B = [[-243, -14, -139, -214, 101, 146], [-1, 331, 83, 130, 207, 8], [-450, -122, -145, -134, 141, 106], [-31, -309, 56, 205, 93, 444], [586, 652, 279, 9, 106, -89], [-589, -385, -174, 108, 219, 275], [674, 300, 432, 298, 56, 246], [-120, 74, 88, 288, 342, 99], [477, 134, 317, 432, 248, 263]]
Read off the entry just right of -145.
A: -134
The entry just left of 130: 83
The entry just right of the smallest entry -> -385
The entry just right of 317: 432
The entry just right of -385: -174
The entry just left of 652: 586
Read off the entry just right of -243.
A: -14

x =
[[ 552  -39 -291 -525   -7  -64 -616  178  162   47 -142  105  -52  241
  -320 -263]
 [ 568  -70 -235 -497   40  -92 -602  125  175   34 -188  149   21  301
  -245 -224]
 [ 562  -61 -254 -506   25  -83 -611  142  170   36 -172  135   -5  283
  -268 -237]
 [ 573  -97 -171 -454   83 -119 -578   63  173   24 -231  194   88  352
  -160 -177]
 [ 556  -51 -273 -520   13  -76 -619  158  166   45 -159  120  -29  261
  -295 -250]
 [ 575 -109 -151 -434   94 -130 -568   46  175   18 -243  202  115  370
  -131 -163]
 [ 495   22 -379 -561  -80   -8 -608  266  149   65  -56   14 -177  130
  -447 -317]
 [ 523   -2 -343 -549  -50  -28 -621  229  155   60  -88   52 -129  174
  -397 -297]
 [ 536  -12 -329 -547  -32  -39 -620  220  159   53 -106   71 -104  197
  -371 -290]
 [ 544  -26 -313 -540  -22  -53 -622  195  164   48 -122   87  -81  223
  -348 -274]
 [ 509    7 -363 -556  -63  -17 -620  252  153   61  -69   36 -151  155
  -422 -307]
 [ 570  -79 -208 -480   52 -104 -596  101  172   30 -206  164   43  321
  -216 -209]
 [ 574  -90 -192 -468   68 -114 -591   87  170   26 -217  182   63  337
  -189 -191]]
The entry just left of -268 -> 283
What is the entry just left of the smallest entry?
A: -53
What is the entry just right of -122?
A: 87
What is the entry just left of 53?
A: 159
What is the entry just left of -122?
A: 48
The entry just left of 34 is 175
What is the entry just right of the largest entry?
A: -109
What is the entry just right of 115?
A: 370
What is the entry just left of 24?
A: 173
The entry just left of -235 is -70
The entry just right of -343 -> -549
What is the entry just right of the smallest entry?
A: 195
What is the entry just left of -83?
A: 25

Questions about the row below.
1) Which number is the second smallest entry?
2) Which number is the second entry from the left?
3) Which number is the first entry from the right?
4) Which number is the 3rd entry from the right?
5) Which number is the second entry from the right?
6) Which number is the 1st entry?
[ 534  131 -526  172  206  129  121   34 -267  218  100   78   62  213
 -109   20]
1) -267
2) 131
3) 20
4) 213
5) -109
6) 534

arr =
array([[6547, 5617, 5251, 5350, 5808, 5279, 5196, 5307, 5270, 4198, 5647,
        5550],
       [7043, 5241, 2807, 5728, 4666, 5071, 5374, 5930, 5773, 4715, 5184,
        5162],
       [5530, 4420, 5387, 2842, 5769, 4671, 4366, 5032, 5408, 3937, 4580,
        5192],
       [7366, 4709, 5077, 4534, 5635, 6159, 6208, 4718, 4057, 4203, 5494,
        5149],
       [5514, 5990, 5634, 5465, 4226, 5221, 4138, 4828, 4697, 6852, 4784,
        4966],
       [4938, 5039, 4966, 4540, 5592, 5013, 4597, 5171, 5336, 7856, 5299,
        5067]])
The entry just left of 5494: 4203
The entry just left of 5270: 5307
The maximum: 7856
The entry just left of 5336 is 5171
The entry just right of the largest entry -> 5299
What is the entry just left of the largest entry? 5336
The smallest entry -> 2807
What is the entry just right of 5592? 5013
What is the entry just right of 2807? 5728
What is the entry just right of 5387? 2842
What is the entry just left of 5808? 5350
The entry just left of 4828 is 4138
What is the entry just right of 5350? 5808
The entry just right of 5039: 4966

Questions about the matrix below.
1) Which number is the entry just left of -134?
2) Which number is the median entry?
3) Which number is the entry just left of 115?
4) Which number is the entry just left of 233?
5) Which number is the entry just right of the smallest entry?
6) Which number is the entry just left of -139?
[[-384, -450, 172, -392, 276], [280, -244, -139, 77, 106], [248, 402, -134, 233, 115], [91, 296, -28, -229, 363], [94, 142, -568, -333, 384]]
1) 402
2) 94
3) 233
4) -134
5) -333
6) -244
